In the data rows, 50 means zero.
Here are some points:
[53. 55. 51. 38. 40. 30. 52. 40. 40. 50. 54. 49. 43. 60. 31. 39. 59. 36. 35. 69. 27. 36. 61. 33. 34. 55. 35. 34.]
[52. 52. 52. 39. 54. 57. 47. 43. 55. 61. 42. 51. 57. 37. 40. 48. 35. 26. 55. 39. 35. 63. 48. 36. 53. 48. 41. 70.]
[53. 49. 80. 50. 81. 51. 64. 59. 72. 81. 61. 44. 66. 62. 58. 51. 81. 62. 69. 57. 85. 66. 74. 65. 62. 65. 81. 82.]
[47. 50. 53. 32. 45. 45. 48. 33. 34. 35. 37. 54. 36. 33. 24. 51. 52. 63. 53. 46. 49. 58. 49. 45. 52. 32. 47. 27.]
[59. 62. 31. 60. 30. 53. 46. 40. 35. 70. 46. 68. 57. 44. 77. 61. 62. 49. 58. 52. 62. 53. 50. 68. 71. 57. 64. 58.]
[49. 30. 57. 41. 48. 41. 31. 41. 56. 58. 57. 44. 38. 50. 49. 41. 63. 38. 58. 43. 44. 41. 34. 30. 47. 44. 41. 52.]
[49. 64. 47. 32. 51. 28. 40. 85. 26. 27. 46. 49. 48. 55. 46. 45. 52. 61. 45. 60. 64. 37. 53. 58. 51. 56. 38. 51.]
[43. 48. 56. 50. 43. 65. 43. 65. 27. 34. 35. 65. 43. 40. 33. 44. 21. 47. 47. 40. 35. 41. 51. 45. 51. 42. 23. 28.]
[61. 48. 51. 23. 52. 50. 40. 52. 52. 33. 34. 21. 50. 51. 34. 52. 41. 52. 30. 43. 56. 47. 20. 52. 21. 38. 34. 24.]
[62. 45. 50. 44. 46. 57. 51. 47. 59. 66. 49. 48. 35. 29. 37. 37. 42. 46. 42. 43. 34. 35. 41. 40. 33. 46. 54. 18.]
[32. 45. 58. 64. 59. 58. 42. 53. 58. 42. 63. 46. 57. 43. 52. 37. 40. 38. 25. 55. 27. 21. 34. 49. 37. 41. 48. 40.]
[41. 70. 51. 51. 22. 22. 55. 32. 28. 33. 22. 31. 61. 51. 51. 45. 48. 31. 40. 50. 40. 19. 45. 24. 10. 21. 16. 28.]
[65. 42. 48. 45. 64. 49. 47. 61. 54. 36. 24. 37. 41. 43. 61. 57. 44. 37. 37. 43. 47. 40. 58. 47. 40. 56. 42. 48.]
[52. 46. 66. 45. 61. 69. 51. 51. 59. 66. 84. 53. 55. 58. 60. 61. 54. 70. 89. 64. 85. 71. 63. 55. 88. 65. 79. 66.]
[39. 44. 63. 51. 40. 54. 34. 61. 45. 39. 55. 33. 49. 57. 34. 48. 44. 43. 27. 45. 45. 49. 36. 48. 49. 37. 29. 40.]
Then 23 other points, each followed by its number:
[38. 63. 63. 40. 60. 48. 33. 68. 45. 38. 32. 37. 37. 40. 23. 34. 37. 37. 38. 46. 47. 43. 45. 32. 48. 34. 31. 26.] 0
[52. 46. 42. 46. 50. 36. 64. 45. 68. 62. 61. 55. 42. 62. 47. 51. 65. 54. 43. 52. 50. 77. 43. 32. 41. 43. 20. 53.] 1
[58. 44. 30. 34. 67. 55. 41. 44. 70. 53. 54. 34. 52. 44. 44. 68. 36. 50. 44. 58. 48. 28. 59. 60. 30. 59. 43. 51.] 2
[77. 70. 40. 58. 45. 50. 44. 40. 72. 44. 66. 47. 43. 46. 37. 63. 55. 49. 26. 46. 55. 34. 44. 28. 60. 30. 33. 27.] 3
[52. 58. 46. 35. 51. 52. 53. 60. 39. 45. 55. 53. 54. 45. 64. 42. 52. 45. 40. 45. 57. 56. 44. 47. 41. 24. 47. 45.] 4
[38. 39. 58. 59. 49. 42. 63. 54. 84. 54. 50. 41. 64. 55. 61. 56. 54. 49. 67. 62. 48. 71. 30. 58. 63. 68. 59. 48.] 5
[26. 46. 61. 45. 44. 27. 62. 44. 36. 36. 29. 44. 40. 53. 43. 41. 48. 40. 36. 32. 24. 27. 54. 39. 48. 46. 37. 21.] 6
[76. 59. 52. 43. 39. 37. 64. 61. 52. 47. 64. 74. 48. 57. 59. 62. 67. 66. 65. 81. 71. 54. 80. 85. 77. 88. 96. 87.] 7
[29. 57. 43. 29. 39. 44. 58. 68. 48. 62. 54. 59. 42. 71. 61. 44. 42. 52. 50. 39. 38. 50. 76. 54. 56. 58. 69. 54.] 8
[46. 59. 52. 45. 52. 61. 52. 60. 58. 55. 66. 64. 44. 58. 82. 59. 85. 79. 88. 75. 66. 70. 91. 99. 99. 84. 81. 99.] 9
[31. 63. 66. 40. 56. 39. 57. 46. 50. 43. 54. 50. 34. 30. 52. 41. 40. 38. 47. 40. 49. 43. 40. 38. 48. 24. 49. 17.] 10
[50. 41. 46. 41. 45. 64. 43. 59. 19. 49. 48. 37. 49.  0. 33. 66. 43. 23. 31. 26. 15. 40. 38. 13. 35. 18. 26. 12.] 11
[24. 57. 54. 55. 42. 49. 40. 72. 50. 27. 56. 53. 32. 58. 49. 43. 35. 35. 64. 64. 66. 59. 34. 42. 45. 39. 43. 37.] 12
[51. 45. 35. 55. 54. 60. 32. 26. 48. 76. 43. 61. 41. 34. 32. 30. 38. 46. 32. 24. 35. 14. 29. 35. 25. 20. 33. 20.] 13
[55. 40. 66. 64. 52. 37. 58. 59. 34. 53. 51. 51. 39. 29. 66. 65. 39. 50. 49. 49. 33. 40. 38. 42. 33. 41. 41. 49.] 14
[63. 39. 51. 45. 34. 44. 53. 36. 42. 44. 47. 32. 42. 51. 55. 43. 52. 47. 36. 38. 22. 44. 40. 41. 32. 18. 27. 27.] 15
[53. 24. 43. 50. 54. 63. 43. 53. 75. 61. 59. 56. 76. 62. 64. 81. 66. 59. 86. 78. 94. 85. 77. 82. 92. 98. 86. 91.] 16
[58. 69. 55. 53. 46. 38. 63. 55. 50. 56. 54. 60. 60. 47. 43. 52. 42. 51. 36. 37. 46. 72. 41. 47. 42. 42. 35. 27.] 17
[46. 71. 50. 53. 47. 57. 77. 80. 56. 46. 74. 35. 53. 64. 55. 56. 68. 68. 72. 54. 42. 51. 56. 64. 62. 54. 65. 75.] 18
[41. 50. 21. 52. 42. 71. 39. 35. 37. 41. 46. 58. 41. 38. 54. 24. 35. 42. 32. 53. 19. 46. 38. 41. 24. 40. 38. 39.] 19
[49. 56. 53. 79. 59. 46. 30. 42. 63. 42. 63. 53. 53. 62. 37. 49. 53. 50. 40. 19. 32. 31. 49. 38. 16. 44. 61. 19.] 20
[80. 53. 28. 47. 51. 36. 48. 41. 45. 65. 29. 58. 41. 34. 57. 64. 39. 58. 42. 39. 35. 54. 48. 55. 47. 43. 37. 68.] 21
[60. 46. 55. 54. 42. 48. 47. 47. 74. 53. 48. 47. 45. 44. 50. 26. 42. 41. 24. 26. 51. 55. 55. 25. 35. 39. 45. 35.] 22
Which two of these numbered points are nearest to each point below by angle, seen from the average point of the first points? Their numbers follow each, nearest first.
[51. 48. 38. 63. 71. 58. 28. 51. 34. 60. 53. 43. 47. 45. 48. 30. 29.  6. 32. 37. 62. 22. 38. 53. 49. 26. 34. 42.] > 13 0
[41. 46. 51. 37. 62. 48. 42. 37. 37. 49. 47. 41. 46. 59. 37. 45. 54. 48. 58. 27. 59. 61. 41. 37. 34. 41. 47. 34.] > 20 13
[52. 51. 82. 41. 50. 40. 60. 33. 44. 39. 47. 49. 54. 39. 35. 45. 50. 46. 39. 37. 54. 25. 41. 60. 48. 55. 38. 28.] > 6 10
[45. 67. 42. 56. 28. 48. 43. 41. 55. 41. 50. 42. 53. 62. 29. 71. 42. 42. 54. 65. 52. 60. 53. 49. 52. 33. 27. 31.] > 3 12
[46. 46. 43. 54. 49. 54. 66. 56. 61. 57. 49. 49. 57. 67. 47. 45. 46. 64. 73. 48. 45. 57. 37. 48. 58. 50. 44. 49.] > 5 18
[65. 60. 37. 40. 43. 36. 42. 40. 34. 54. 51. 41. 53. 50. 34. 46.  3. 35. 40. 36. 34. 23. 24. 38. 40. 34. 42. 30.] > 13 11
[61. 28. 30. 49. 36. 46. 59. 56. 82. 51. 37. 67. 68. 50. 29. 55. 28. 39. 15. 39. 44. 37. 39. 35. 41. 30. 43. 50.] > 22 13
[67. 51. 61. 49. 50. 44. 49. 44. 30. 53. 39. 35. 28. 42. 61. 44. 56. 41. 42. 41. 25. 37. 25. 32. 41. 37. 19. 20.] > 15 11
[41. 37. 45. 42. 49. 62. 35. 50. 64. 85. 57. 60. 63. 62. 62. 77. 64. 50. 96. 83. 62. 80. 80. 96. 78. 88. 93. 99.] > 16 9
[50. 32. 32. 69. 39. 41. 57. 33. 40. 51. 48. 50. 49. 42. 68. 45. 38. 44. 45. 38. 41. 17. 42. 39. 53. 46. 54. 47.] > 14 13
[56. 51. 40. 64. 21. 42. 68. 45. 47. 48. 51. 56. 33. 49. 43. 34. 36. 27. 39. 43. 34. 44. 40. 38. 30. 36. 41. 53.] > 19 15
[38. 39. 53. 56. 60. 45. 45. 72. 48. 44. 65. 27. 56. 52. 60. 46. 53. 44. 49. 33. 50. 44. 45. 43. 35. 33. 20. 54.] > 4 14
